In the rows, zero is written as 128.
R: rows in 4 groups, each row roughly a mix of its group's directions:
R (151 x 10):
[[150 139 141 153  94 135 121 107 169 107]
 [165 122 170 136 106 119 154 124 147 111]
 [129 102 121 162 136 100 120 127 124 176]
 [140 171 142 145 172 135 146 139 124 112]
 [156 130 106  93 127 131 109  90 101 117]
 [104 143 150 154 142 163  95 121 117 152]
 [106 107 134 107 131 165  93 115 159 129]
 [127 108 159 167 124 130 143 159 159 116]
 [146 150 112 117 126 105  94 144 150 168]
 [138 134 157  97 121 102 143  94 161 120]
 [107 140 146 116 135 109 109 150 151 176]
 [150  93  94 125 112 122 149 138 138  91]
 [127 125 152  89 106 174 116 113 122 121]
 [129 110 135 158 137 129 164 170 154 118]
 [ 98 110 137 122 117 116 176 121 160 112]
 [134 125 155 115 154 150  99 156 154 157]
 [113 113 169 124 134  94 136  87 138 124]
 [163 128 141 134 114 156 143  82 108 121]
 [110  96 114 146 113  94 116 157 133 158]
 [113 133  96 136 143 122 104  77 107 133]
 [111 131 156 123 116 120 136 188 137 137]
 [167 128 161 107 114 154 119 124 128  94]
 [111 104 160  90 145 108 110 133 124 156]
 [138 153 147 122 149 142 104 110  80 115]
 [139 109 170 171 132 154 130 124 112 122]
 [118 137 163 120 129 158 136 177 114 139]
 [ 87 173 115 124 144 126 105 138 146 125]
 [141 100 139 138  99 130 139 103 113  81]
 [111 117  99 129 104 134 152  96 169 129]
 [ 95 107 121  83 102 127 120 100 126 124]
 [114 137 166 171 126 146 139 107 155 129]
 [163 136 147 130 134 142 145  87  93 123]
 [156 113 111 106  84 134 139 163 130 121]
 [121 134 160 107 106  91 140  98 156 128]
 [111 111 143 163 112 157 155 131 159 109]
 [ 87 115 132  87 104 123 115  99 134 131]
 [142 103 115 170 158 126 134 105 136 159]
 [117 117 112 132 118 109 127 180 165 117]
 [142 153 177 100 146 118 136 129 123 154]
 [151 113 139 165 131 108 127  94 109 160]
 [165 132 156 127 108  99 153 112 103 144]
 [109 137 127 105 115  80 162 137 146 142]
 [157  96 170 136 108 136 144 120 139 105]
 [155 124 108 119 144 158 130  88 144  98]
 [164 107 152  96 100 140 141 104 121 117]
 [131 111 131 171 106 143 138 127 174 135]
 [ 90 134 135 111  94 107  91 146 130 135]
 [110 130 150 114 167  95 127  89 125 137]
 [101 132 170 142 108 128 143 117  89 115]
 [103 110  97 123 131 101 114 171 149 130]
 [159  93 167 118 107 122 147 150 122 122]
 [ 94 134 117 149 126 145  87 127 121 166]
 [160 136 144  92 114 170 113 124 118 112]
 [116 155 131  84  99 149 120 147 136 105]
 [134 159  95 116 150 112 123 127  88 152]
 [126 115 112 180 148 161 109 134 122 138]
 [134  96 116 167 103 122 122 143 165 113]
 [149 145 157 143 128 121  92 153  91 120]
 [141 114 179 118 109 140 134  97 117 107]
 [ 89 112 136 120 153 135 145 119  81 119]
 [175 128 133 150 136 157 142 161 131 146]
 [126 160 105 147 115 139 128 158 104  90]
 [120 173 165 114 148 112 140 102 131 133]
 [120 147 139 164 163 118 102 144 130  94]
 [129 106 116 158 129 149  98 119 165  97]
 [157 129 114 105 166 164 113 143 118 145]
 [155 128 163 111 100 139 137  86 128 114]
 [ 74 119 151 141 111 144 123 130 110 104]
 [ 90 133 135 128  77 111 118 145 147 117]
 [135 124 123 141 106 125 118  94 101  79]
 [122 167  81 144 144 137 137 118 118 106]
 [139  89 147 120  83 131  98 120 122 125]
 [141 119 150 133 128 115 111  99  88  88]
 [149 138 152 159 129 128 149 162 159 152]
 [137  78 131 108 101 123 155 146 145 132]
 [174 114 108 104 122 114 138 144  92 135]
 [175 132 149 133 138 134 169 142 108 121]
 [138 133 158 129 125 160 143 129  83 158]
 [111 115  95 127 123 116 112 165 170 131]
 [134 145 120 141 161 160 110 148  96 156]
 [107 117 147 153 128 148 114  76 111 129]
 [ 83 118 152 110 143 132 126 159  97 132]
 [ 88 163 141 126 131 100 143 153 150 136]
 [127 101 146  94 151 135 136 172 114 142]
 [ 94 146 158 135 145 152  94 124 139 152]
 [144 166 135 165 148 137 120  91 137 138]
 [115  86 155  95 113 127 129 158 136 145]
 [115 105 135 148 137 172 161  99 120 118]
 [129 148  91 112 147 155  95 125  99 137]
 [124 102 185 115 135 108 142 149 130 133]
 [106 134 124 126 126 115 138 120  97  70]
 [182 127 118 128 132 131 157 160 141 123]
 [124 103 106 141  92 129 111 131 147 171]
 [168 102 103 117 108 100 140 129 156 126]
 [111 166 156 126 138 138 122 112 149  86]
 [141 122 103 126 139  72 102 137 132 109]
 [151 131 115 158 135 145 111 159 167 105]
 [ 88 126 143 160 126 117 109 126 150 165]
 [156 135 132 122 122 110 119 127 107 186]
 [149  91 130 122  88 148 105 131 140 152]
 [116 159 182 141 136 117 136 111 147 122]
 [102 115 119 175 126 148 122 159 127 102]
 [155 103 173 131 110 155 131 118 128 105]
 [145 156 174 109 110 143 126 121 144  99]
 [108 140 100 143 110 112 147 110  82 114]
 [124 121 138 108 140 125 103 147 184 148]
 [184 113 155 120 116 120 149 135 122 111]
 [105 180 104 152 130 113 128 117 128 106]
 [118 108  89 102 100 117 104 153 132 145]
 [156 164 152 132 152 111 141 158 146 111]
 [114 164 132 138 164 124  92 134 113 100]
 [131 104 156  96  93 117 120 103 125 155]
 [161 143 109 123 114 150 106  88 154 131]
 [113 139 175 142 131  94 149 106 110 123]
 [188 132 134 140 127 123 139 111 112 153]
 [156 126 140 161  94 146 142 153 157 139]
 [148 110 144 114 118 142 101 174 100 136]
 [111 143 110 116 168 141 131 155 165 111]
 [146 161 150 100 155 139 135  88 120 132]
 [122 135 171 150  92 101 111 128 149 135]
 [194 130 118 119 115 135 141 116 120 118]
 [157 147 155 156 125 129 112 155 142 164]
 [113 158 112 130 132 108  89  94 105 116]
 [ 68 101 120 135 115 121 119 137 136 112]
 [143 174 140 149 145 106 158 111 114 118]
 [135 142 140 131 109 111 159  86  95 110]
 [141 112 140 118 135 120  97  89 141 170]
 [100 114 138 162 122 142 147 152 170 124]
 [104 105 131  95  86 106 123 104 128 141]
 [132 151 126 118  88 147 106 133 173 131]
 [115  98 126 166  98 141 136 135 163 141]
 [124 107 123 137 133 143 144 151 148  71]
 [134 122  77 119 113 149 115 129 167 135]
 [139 158 161 125 149 131 141 105 111  89]
 [185 137  99 123 141 112 141 127 125 146]
 [109 156 143 130 124 108 119  85 166 136]
 [120 130 147 154  81 109 124 103 143 102]
 [153 135 167 136 151 133 116 154 158 153]
 [107 119 108  80 110 133 122  92 118 139]
 [158 131  98 152 128 148 137  89 119 102]
 [151 125 149 138 135 144 151 183 135 143]
 [151 133 113  96 109  95 161 146 144 141]
 [114 126 122 101  98 112 127  75 118 138]
 [152 141 129  98 144 147 102 130  84 112]
 [ 80 147 149 132 128 167 119 137 124 147]
 [167 114 144 130 105 165 125  93 129 121]
 [129 134 176 109 106  96 139 106 136 144]
 [122 167  98  81 130 132 110 122 117 134]
 [147 137 113 127 186 140 157 121 122 138]
 [113 123  81 119 136 140 157  93 137 110]
 [117  91 117 136 127 114 126 109  83 159]]
one row of each group, then the others: which group is each in?
[153 162 139 119  96 155 113 110 156 139]
H
[106 159 118 171 156 112 125 150 132 141]
F
[127 114 109 118 135 152 170 163 118  99]
D
[143 112 113 107  98  93 145 101 155 114]
X

[117 156 122  90 155 110 102 131 101 145]
H
[177 140 127 110 147 123 155 149 111 107]
H
[141 129 127 151 151 104 117 132 130 185]
H
[157 141 105 140 115 152  91 139 133 164]
D
[110 110 154 121 102 114 146 113 154  86]
X
[122 118  96 103 158 165 149 140 136 107]
H
[159 144 100 158  97 154 106 132 122 121]
D
[125 129  93 119 136 114 109 163 173 125]
H
[ 83 101 142 128 103 143 124 119 131  93]
X
[145  93 102 120 116 124 135 134  94 167]
H
[148 154 148 159 145  95 145 109 100 133]
F
